Each path below is one point turned by a fixed rotation once a step. After each direction that follows a path, write how fast that rotation turns it, in degrees per step (0 if it stays still).
Each turn is a multiple of 5 degrees from 10 to 175, or 0.
Each row of a path follows its step; steps can be skipped.

step 0: [6, -3, 12, -3, 0, 2, -4, 11, 16, -6, -13, -7, -5, 2, 6, -5, -12, 0, -3, 4, -2, 5, 7, -13, -3, -1, -2, -4, -3, -3, 2, -1, -7, -12, -2, -5, -5, -4, -7, -2, 1, 6, -8, -7, 12, 3, 4, -2, 10, -3, -2]
step 1: [4, 1, 10, -17, -8, 3, 7, -6, 9, 2, -15, -5, -1, 7, 1, 12, 1, 2, 4, 1, -3, 4, 4, -1, 2, 3, -2, 1, -3, -4, 13, 4, -9, -10, -9, -11, -4, 2, -3, -4, 5, 6, -8, -3, -7, -2, -10, -6, -1, -6, -1]
step 2: [-5, -14, 9, -2, -12, 7, 7, 9, 5, 5, -8, 0, -4, 2, 16, 0, -8, 3, -8, -10, 4, 4, 1, -1, -6, 0, 5, -8, -2, -2, 3, -1, -13, -3, 1, -9, 4, -3, 3, 5, 6, 4, -13, 0, 1, 2, -13, -1, -2, -2, 6]
step 3: [-7, -2, -1, -6, 5, 6, -9, -4, 13, 2, -4, -9, -8, -4, 3, 6, -12, 12, 3, 9, -2, 2, 3, -6, -3, 1, 1, 6, -2, -3, 0, -3, -13, 0, -5, -3, 7, 5, -4, 2, 2, 10, -16, 4, 2, 1, -13, -3, -3, -3, 12]
step 4: [6, 2, 3, -12, -4, -1, 3, 11, 3, -3, -6, 7, -4, -9, 1, 2, -6, 9, 3, -3, 4, 7, 6, -10, -2, 3, 5, 10, -1, 1, 6, -5, -17, -9, 0, 3, 6, 11, 1, 7, 8, -4, -11, -3, 9, -13, -7, 0, 8, -1, 0]
step 5: [-6, 6, 7, -10, -6, 1, 2, -9, 4, 3, -9, 8, -7, -7, 8, 0, -6, -10, 0, -5, -8, 1, 6, -3, -8, 3, -7, 0, -3, 0, -4, 2, -14, -6, -6, -1, 11, 13, -11, 1, 9, 9, -5, 0, 6, 7, -4, 0, 7, 1, 0]
step 6: [0, 4, 17, 0, 3, 1, 10, -2, 3, -1, 1, -2, 6, -3, 1, 6, -6, -9, 1, -2, 5, 10, -5, 0, 3, 5, -1, 4, 6, -6, -1, -8, -16, -2, -5, 1, 3, 4, 10, 6, 9, 14, -10, -9, 2, 1, -13, 1, 5, 6, 8]
step 7: [3, -4, 0, -5, -13, 9, -4, -3, -2, 3, -1, 6, 2, -10, -1, 2, -10, -1, 5, 6, 8, -2, -2, 4, -1, 1, 0, 0, 5, -10, -14, -4, -22, 3, -6, -8, -7, 10, -5, 1, 4, 5, -12, -9, 9, -1, 0, 5, -1, -6, 2]
step 8: [15, -1, 4, -7, -7, -6, 1, 3, 5, -5, -4, -4, -6, -14, 11, 1, -12, -2, 6, 6, -4, 4, 1, -6, 6, 5, -9, 3, 1, -4, -9, -7, -11, -4, -5, 3, -7, 3, 5, 3, 1, -1, -1, -2, 9, 13, -10, -3, 10, -5, 8]
Speeds:
[-1, -1, 1, 4, 3, 2, 0, 1, -2, 2, 3, -1, 1, 2, 1, -2, -2, -1, 1, 1, 1, 1, 0, 1, 0, 0, 2, -1, 1, -4, 0, 0, 4, 1, -1, 1, 3, 1, -1, 3, 0, 4, -6, -1, -1, 1, 1, 1, -1, 0, 2]
100

step 0: [3, -2, -1, 1, -7, 3, 0, 1, 9, 8, 9, 10, 5, 6, 2, 0, 4, -9, 11, -6, 2, 17, 3, 11, 16, 0, 2, -3, -5, -9, 3, -5, -10, 1, 0, 3, 18, -1, 11, 1, 1, -4, 7, -3, 5, 6, -4, 1, -8, 9, 4]
step 1: [-13, 0, -15, -6, -10, -1, -11, 1, -6, 7, 7, 1, -4, -11, -7, 8, 5, 8, 4, -5, 4, 13, 15, 0, 3, 0, 3, 0, -6, 4, 6, 3, 1, -6, -3, -9, 1, 6, -2, -4, -8, -1, -3, 6, 14, -5, 0, 4, 17, 2, -5]
step 2: [-1, 12, 2, -2, -3, 6, 1, -9, -2, 1, 2, -3, -4, -5, -4, -2, -7, 5, -1, 16, -8, 12, -8, 1, 0, 1, 10, -6, -10, -3, 13, 2, -4, 8, 9, 13, -4, -10, 2, -13, 0, 9, 3, 0, 9, -14, -2, -8, 4, 0, 5]
step 3: [-3, -8, 4, 6, -9, 14, 10, 1, 4, 8, 8, 10, 1, -3, 4, 0, 5, -4, 11, -3, 2, 11, -2, 0, 4, 4, 0, -3, -4, -20, 3, -1, 0, -7, 15, 2, 7, 10, 5, -2, 2, 7, -3, -10, 3, 8, -10, -3, -6, 11, 3]
step 4: [-5, 3, -3, -5, -9, -3, -22, 5, 4, 11, -2, -1, -6, 2, 1, 8, 7, -5, 0, -8, 10, 20, 11, 4, 14, -4, 1, -5, 3, -2, 3, -2, -5, 5, 3, -6, 3, 4, 1, -6, -2, 4, -4, 8, 4, -5, -6, 7, 7, -4, -9]
step 5: [-11, -1, 5, -6, -7, 6, 0, -16, -8, -1, -6, 8, -5, -10, 0, -5, -3, 6, 5, 10, -10, 11, -3, 11, 7, 0, 9, -3, -6, 9, 15, 3, -2, 0, -5, 6, 2, 1, 4, -9, 2, -1, 11, 3, 13, -7, 5, -2, 12, -1, 4]
step 6: [2, 1, -2, 6, -8, 16, 5, 6, -3, 12, 12, 1, 4, -9, -10, 10, 3, -7, 4, 9, 0, -4, 0, 1, 5, 4, 1, -5, -12, -12, 11, -4, 2, 5, 11, 0, -3, 9, 0, -4, 0, 11, -3, -3, 9, 3, -2, -13, -6, 7, 7]
step 7: [-6, -3, 7, 5, -2, -1, -13, 6, 7, 4, 4, -4, -3, 1, 15, 5, 2, 0, 0, -1, 17, 21, 1, 1, -1, 1, 1, 0, 3, -10, 3, 4, -10, -6, 12, -7, -2, 7, 6, -10, 1, 14, 4, 4, -1, -7, -4, 2, 5, 3, -7]
step 8: [-2, -5, 15, -3, -10, -1, -4, -12, -2, 6, -13, 13, -3, -16, -2, -4, 2, 5, -1, 0, -7, 10, 5, 14, 17, -3, 3, -10, 1, 7, 3, -1, -4, -2, 1, 6, -1, 3, -2, -10, 4, 4, -8, 0, 5, 0, -3, 6, 4, -7, -2]
Speeds:
[0, 4, -2, 2, -2, 1, 0, -2, -1, -1, -3, 1, 0, -1, -1, 2, 3, 3, 3, 3, 0, -3, -2, 3, -1, -2, 2, -2, -1, -2, -4, 0, -1, -1, 0, 2, -2, 0, 2, -1, 3, -2, 1, -2, -1, -3, 0, 2, 0, -2, -2]
115
[2, 0, 0, -2, 2, 2, -3, 4, 1, 0, -2, 0, 1, 1, 2, 0, -2, 4, 1, -3, 5, -1, 3, 0, 0, -2, 3, 2, -3, -1, -3, 2, 1, 2, -2, -2, 0, 2, 2, -1, 0, 3, 0, 1, 1, 1, -2, 2, 3, 1, 2]
115
